In the data rows, zero lies at 4.5, halfway between 4 and 5.
Some points, each followed by its number:
[5 6 4 3 5 3 6 3 5 4 6 4 4 6 3 5 4 4 5 4 3 4 2 5 6 3 5 5 3 3 5 1] 0
[4 4 6 2 4 4 3 6 6 4 4 5 6 5 6 4 5 3 4 7 5 2 7 3 4 8 4 4 6 7 3 9] 1
[3 4 4 4 5 3 3 4 4 6 5 4 3 5 7 4 4 2 3 4 5 6 5 2 3 5 5 4 6 2 3 4] 2
[4 6 8 5 5 4 5 6 5 4 6 3 1 5 4 5 4 4 3 4 6 6 4 6 6 2 7 5 5 2 3 2] 3
[4 4 3 4 4 2 4 2 5 4 6 3 7 6 4 6 4 3 4 5 6 3 5 5 5 7 5 4 5 6 7 4] 4
[5 5 8 3 4 2 5 7 5 3 7 6 6 5 5 5 5 3 4 4 7 3 7 7 5 4 8 3 6 4 4 6] 5
[4 6 6 3 4 4 3 4 6 2 6 2 5 5 6 4 4 1 5 5 6 2 7 5 6 9 5 4 5 8 3 5] 6
[3 1 9 4 2 5 6 6 7 3 4 2 6 6 2 6 5 6 2 1 9 4 3 4 5 2 7 3 9 5 6 7] 7
[4 4 4 7 2 3 5 2 2 5 4 5 5 4 3 6 4 3 6 0 6 7 7 7 5 4 5 4 4 4 6 4] 8
[4 4 5 4 3 5 5 6 4 9 5 5 0 4 4 5 4 4 3 7 4 9 1 5 3 0 5 6 3 1 5 3] 9
[5 4 5 5 5 6 4 5 4 4 3 4 3 3 5 3 4 6 5 4 4 5 4 2 4 5 3 5 5 5 3 5] 10
[4 4 4 2 4 3 6 4 6 5 6 6 6 5 4 5 6 4 4 4 3 3 4 4 5 4 5 4 4 3 5 5] 11
[4 5 0 6 2 4 6 0 1 6 3 3 3 5 1 9 5 9 5 2 7 6 4 7 5 4 1 3 4 4 8 2] 12
[5 5 2 4 5 3 7 4 3 4 5 7 6 6 4 5 6 7 5 2 2 4 2 4 4 2 4 2 3 1 6 3] 13
[5 3 1 6 5 2 3 2 1 7 2 6 5 4 5 2 3 4 7 3 6 7 7 3 3 4 4 6 4 3 4 5] 14
[3 4 4 5 5 2 5 1 4 5 4 3 3 5 3 4 4 4 5 1 7 6 7 5 6 3 6 6 5 3 3 3] 15
[5 8 3 8 8 7 5 6 4 2 6 4 3 4 7 4 5 6 5 4 0 4 3 4 5 7 3 3 3 4 4 1] 16
[4 7 5 0 7 3 5 5 7 1 5 5 4 5 6 2 6 3 5 6 1 1 4 2 6 7 4 5 4 4 0 4] 17
[2 7 0 2 6 3 4 2 6 3 8 6 7 5 9 5 7 3 3 5 0 0 6 2 5 9 1 0 5 4 3 4] 18
[7 1 4 6 6 4 6 5 4 5 1 5 6 6 1 4 3 7 6 3 5 6 1 3 3 0 6 7 3 3 8 5] 19
[4 3 1 2 5 4 3 1 4 6 2 3 3 6 4 4 4 5 5 6 6 6 4 2 4 5 3 7 5 5 4 5] 20
[5 5 0 4 5 3 4 3 2 7 3 6 3 5 6 4 4 6 5 6 3 7 3 3 3 4 3 5 3 2 4 4] 21
[6 4 3 5 7 2 5 4 4 4 4 5 7 7 5 3 4 5 6 4 5 4 5 4 4 3 6 6 3 3 5 4] 22
[5 4 4 7 5 6 3 3 5 5 5 3 7 4 4 5 3 2 5 6 5 4 5 6 5 7 5 5 3 8 7 4] 23
[1 6 5 4 2 6 6 3 7 6 5 4 3 3 1 5 7 3 5 4 4 3 7 8 8 5 4 7 3 7 4 5] 24
[3 4 6 3 2 6 4 5 6 4 5 4 5 4 4 6 5 4 2 4 4 3 4 4 5 6 4 3 6 6 5 6] 25
[3 6 2 4 6 6 5 2 6 5 4 3 3 4 4 4 6 6 5 5 4 4 5 5 6 6 2 6 4 5 3 3] 26
[4 5 5 5 3 6 6 5 5 3 5 5 4 5 3 6 4 5 4 3 3 5 2 5 5 4 4 3 4 4 6 3] 27
[8 4 6 7 6 6 4 7 3 6 4 4 5 3 5 5 4 8 5 6 7 6 4 5 2 2 5 4 5 5 7 5] 28
[6 5 5 6 5 6 5 7 4 7 6 5 6 4 5 5 6 6 4 7 5 5 5 6 4 3 5 5 4 4 6 4] 29
[5 4 7 5 4 3 7 7 5 6 7 7 7 4 3 4 6 4 5 5 5 4 5 8 5 0 7 6 4 3 6 5] 30
[5 1 0 5 7 2 3 0 2 8 1 6 7 4 5 1 4 4 8 4 6 7 8 2 2 4 4 7 4 4 4 7] 31
[2 5 3 3 3 4 4 4 5 7 7 5 4 5 6 6 7 4 2 6 5 4 7 6 5 6 4 4 5 4 4 5] 32
[7 4 4 4 4 2 4 3 2 4 2 4 3 6 3 4 1 4 7 5 6 7 3 4 4 2 6 7 2 4 5 3] 33
[5 1 4 2 6 0 3 3 5 5 3 5 7 6 5 2 4 3 6 4 8 4 6 1 3 3 7 6 6 3 3 7] 34
[6 2 8 7 5 6 5 9 4 5 4 5 6 5 5 4 4 6 3 5 6 6 3 5 2 1 7 5 6 4 7 6] 35
[5 5 4 5 5 3 7 5 4 3 5 6 6 6 5 4 5 8 5 2 3 3 4 4 4 3 4 2 5 2 5 4] 36
[5 7 4 7 5 6 5 4 4 3 4 4 3 3 4 4 3 4 7 4 2 5 3 6 6 5 4 5 2 4 5 1] 37
[3 5 6 4 2 6 3 4 4 5 4 3 0 4 4 5 3 2 3 5 4 8 3 5 5 5 5 6 4 5 3 3] 38
[7 4 5 2 4 1 5 3 3 4 4 5 4 6 3 5 2 3 6 3 7 6 2 4 4 1 7 5 4 2 5 3] 39
[5 8 5 4 5 4 5 5 3 2 6 4 3 3 5 6 6 8 6 4 6 3 7 6 6 6 3 3 5 5 3 4] 40
[6 4 3 2 4 4 3 4 3 7 3 6 4 4 4 5 4 5 6 8 5 6 4 4 3 5 4 6 3 6 5 6] 41
[6 4 6 1 5 3 5 4 5 4 4 5 4 5 4 4 4 4 5 4 5 4 2 2 4 3 6 5 5 3 4 5] 42
[7 5 5 5 6 3 5 5 3 5 4 5 4 5 3 3 3 4 6 5 7 6 4 6 5 1 7 8 3 3 4 3] 43
[5 4 6 1 3 3 4 5 6 3 3 4 4 6 4 5 3 3 4 4 4 4 0 2 4 4 5 4 5 4 4 5] 44
[4 2 0 4 6 1 3 2 1 6 1 6 4 5 5 2 3 4 7 3 6 7 7 2 3 3 4 7 4 3 2 6] 45
[7 4 6 4 7 3 5 5 8 3 6 4 9 7 5 3 3 0 5 6 3 2 2 4 5 4 8 5 2 4 7 3] 46
[5 5 5 4 4 3 6 4 6 4 5 4 5 6 4 4 4 3 5 4 3 4 2 5 5 3 6 5 3 3 5 3] 47
[3 4 5 3 4 5 4 7 7 6 6 7 6 4 6 3 6 1 3 7 2 3 5 3 4 5 5 4 5 5 4 7] 48
[2 4 3 5 1 6 4 2 4 6 3 5 3 2 3 5 4 2 4 2 3 6 6 5 5 6 3 4 4 6 5 5] 49
New points follow, each followed by the numbers of its three nearest points above by angle, seen from the average point of the numbered points, nearest first.
[6 3 4 4 4 6 4 6 3 5 2 3 4 4 3 7 4 9 4 5 7 5 3 4 3 4 3 5 6 6 6 6] 28 12 10
[7 3 5 5 5 6 4 6 4 5 3 3 4 4 4 6 4 9 4 5 8 5 4 4 3 3 4 5 7 6 6 6] 28 35 7
[2 4 3 5 5 4 5 4 6 4 6 4 5 6 7 4 6 4 2 4 3 3 5 3 4 5 4 3 6 2 4 4] 18 2 32
[7 3 5 4 4 5 4 5 3 5 3 4 4 5 4 7 4 8 4 6 8 5 4 5 3 4 4 4 6 6 6 6] 28 35 41
[4 8 3 9 8 8 5 6 4 1 6 4 3 5 9 3 4 7 4 4 0 4 3 3 4 7 2 2 3 3 3 0] 16 37 18
[4 8 3 8 8 8 5 5 5 2 6 4 2 3 8 4 5 6 5 4 0 4 3 4 5 9 1 2 3 4 3 1] 16 37 26
[4 5 5 3 5 4 4 3 5 1 4 4 5 5 5 4 4 3 5 3 4 2 6 4 6 9 4 3 5 7 3 5] 6 1 17
[6 3 4 6 2 7 3 3 4 5 2 4 7 3 2 5 2 3 7 6 5 5 5 6 4 7 4 6 3 9 7 7] 23 41 49
[0 7 1 5 6 8 3 2 7 4 3 3 2 2 6 1 7 2 5 6 1 3 9 3 7 9 0 8 3 8 0 5] 26 24 17
[3 4 6 6 4 6 5 4 5 4 3 4 4 3 1 4 6 6 6 2 7 4 8 7 6 3 4 7 5 7 4 6] 24 15 8
[4 8 3 8 7 8 5 5 5 2 6 4 3 4 7 4 5 6 3 4 0 4 2 4 5 7 2 2 4 4 4 1] 16 37 27
[6 2 7 5 6 2 5 5 9 3 6 4 9 8 5 2 2 0 5 6 3 2 2 4 4 3 9 6 2 4 7 4] 46 47 22
[7 4 5 7 5 6 4 6 2 5 3 5 5 3 4 5 4 8 5 5 6 6 3 5 3 3 4 4 5 5 7 5] 28 35 29
[6 4 4 5 4 5 4 5 3 5 3 4 4 4 4 6 4 8 4 6 7 5 4 4 3 4 4 5 6 6 6 5] 28 41 35
[4 6 5 3 6 4 3 3 7 2 5 2 5 5 5 4 4 3 5 5 6 2 6 4 6 9 4 5 5 8 2 5] 6 1 17
[4 6 5 2 5 3 3 3 6 1 6 4 6 4 6 4 4 2 6 5 4 1 7 4 6 9 4 3 5 8 2 5] 6 1 17
[5 8 3 8 7 8 5 6 4 2 5 4 2 4 8 4 4 6 4 5 0 4 2 4 4 7 2 3 3 4 4 1] 16 37 10
[3 4 6 2 1 5 5 5 6 4 6 5 4 4 4 7 6 4 2 4 4 3 4 5 5 5 4 2 7 5 5 7] 25 7 32
[5 8 3 9 8 7 5 6 4 1 6 3 3 4 8 4 4 7 4 5 1 4 3 4 4 8 2 2 3 4 3 0] 16 37 40
[4 5 6 4 4 2 3 5 3 5 5 6 3 4 6 3 3 1 5 3 4 6 6 4 4 4 6 4 4 2 2 5] 2 45 5
[4 4 6 2 5 4 3 5 6 4 5 4 6 4 6 4 5 3 4 7 5 3 6 3 4 7 4 4 6 7 3 7] 1 6 48
[5 8 4 7 7 7 5 6 5 2 6 4 4 5 8 4 5 6 5 4 0 3 3 4 5 7 3 2 3 4 4 1] 16 37 18
[5 5 5 4 5 2 4 5 3 5 5 6 3 4 6 3 4 3 5 4 5 6 6 4 4 4 6 4 4 2 2 4] 2 45 14
[4 4 7 5 3 4 6 7 5 7 7 6 5 4 3 5 6 4 4 3 5 5 6 8 5 0 7 5 4 2 6 5] 30 5 29
[4 4 5 5 5 2 3 5 3 5 4 6 3 4 6 3 4 2 5 3 4 7 6 3 3 4 6 4 5 2 2 5] 2 45 14
[6 5 9 3 3 1 4 7 4 3 7 5 7 5 6 5 4 2 4 4 8 3 8 6 5 5 8 2 7 5 4 7] 5 6 1
[4 4 6 4 5 1 3 5 3 5 5 6 3 5 7 3 3 1 5 3 6 6 8 3 3 4 7 4 5 2 1 5] 2 34 45
[4 6 6 2 4 4 3 3 7 1 5 2 5 5 5 5 3 1 4 5 5 2 6 5 7 9 5 4 5 8 3 5] 6 1 4
[5 0 9 5 3 5 5 6 7 3 3 2 6 6 1 6 3 6 2 1 9 5 2 3 4 1 7 4 9 5 7 7] 7 35 19
[5 9 3 9 8 8 5 6 5 2 6 3 3 4 8 4 5 7 4 5 1 4 4 4 4 7 2 3 4 4 4 0] 16 37 26
[4 6 6 2 5 3 4 4 7 1 6 4 6 5 6 4 5 2 5 5 4 1 7 5 7 9 4 3 5 7 2 5] 6 17 1
[4 6 6 2 4 4 3 3 6 1 6 3 6 4 5 5 4 2 5 5 4 1 7 4 7 9 4 3 5 8 2 5] 6 1 17
[4 4 4 0 4 2 6 4 6 5 6 7 6 6 4 5 6 4 4 5 4 2 4 4 5 4 5 4 5 3 5 6] 11 48 18
[4 3 6 2 5 4 3 6 6 3 5 5 7 4 7 4 6 4 4 7 6 1 7 2 4 9 3 3 8 8 2 9] 1 6 48
[1 3 7 5 1 6 2 5 6 4 3 3 2 4 5 4 2 0 2 3 4 7 4 3 4 6 6 5 5 6 3 5] 38 49 25
[5 5 9 2 3 1 4 7 5 3 8 6 7 5 6 5 5 2 4 4 7 2 8 6 5 5 8 2 6 4 3 7] 5 1 6
[4 4 7 4 4 7 4 6 5 3 1 4 2 3 4 3 4 6 5 3 5 5 4 2 4 4 4 6 6 6 2 6] 10 38 7
[6 4 9 5 4 4 7 9 4 6 6 7 5 5 2 4 5 3 5 4 5 5 3 8 5 0 9 6 3 1 6 4] 30 35 43
[4 4 5 4 1 3 4 5 1 5 3 6 3 4 4 6 4 6 4 1 7 7 8 5 4 3 5 4 6 3 3 6] 8 15 14
[4 6 5 2 4 3 4 2 6 1 6 3 6 5 5 5 4 1 6 5 4 1 6 5 8 9 4 3 4 8 3 5] 6 4 17
[5 4 6 5 5 7 4 6 5 3 3 4 3 3 5 3 4 5 4 4 4 5 4 2 4 5 3 4 6 6 3 6] 10 25 1
[6 3 7 5 7 2 5 5 9 3 8 4 9 8 5 2 3 0 5 6 3 2 2 4 5 4 9 6 2 3 6 3] 46 47 22
[3 4 5 5 3 3 6 3 5 5 5 4 5 5 2 6 4 3 5 2 5 5 5 7 6 3 6 4 4 4 6 3] 8 15 24
[5 4 4 6 4 6 4 5 3 6 3 4 5 4 4 6 5 7 4 5 6 5 4 4 3 4 4 4 6 6 6 5] 28 35 29
[4 6 6 6 4 5 5 4 4 4 5 4 3 4 3 5 3 3 6 2 4 6 4 7 6 4 6 5 2 4 4 2] 37 3 8
[7 5 6 7 5 6 4 7 3 5 4 4 4 3 5 5 4 8 4 6 6 6 4 5 3 3 4 4 5 5 6 5] 28 35 29
[6 3 6 4 7 3 6 5 9 4 7 5 9 7 5 2 4 0 5 5 3 2 1 3 5 3 9 5 3 3 7 3] 46 47 11
[5 8 7 1 6 3 4 6 5 3 6 5 2 4 6 3 4 3 5 7 3 4 4 5 6 5 6 6 3 4 0 3] 17 3 6
[6 4 4 5 4 6 4 5 3 5 3 4 4 4 3 6 4 9 5 5 6 5 3 5 3 4 3 4 6 6 6 6] 28 12 10
[6 3 7 4 7 2 5 5 9 3 7 4 9 8 5 2 3 0 4 5 4 2 1 4 5 4 9 5 3 4 7 3] 46 47 22
[5 4 3 1 2 4 6 3 5 5 4 5 5 5 1 8 6 9 5 3 6 3 2 4 5 3 2 3 6 5 8 5] 12 13 27
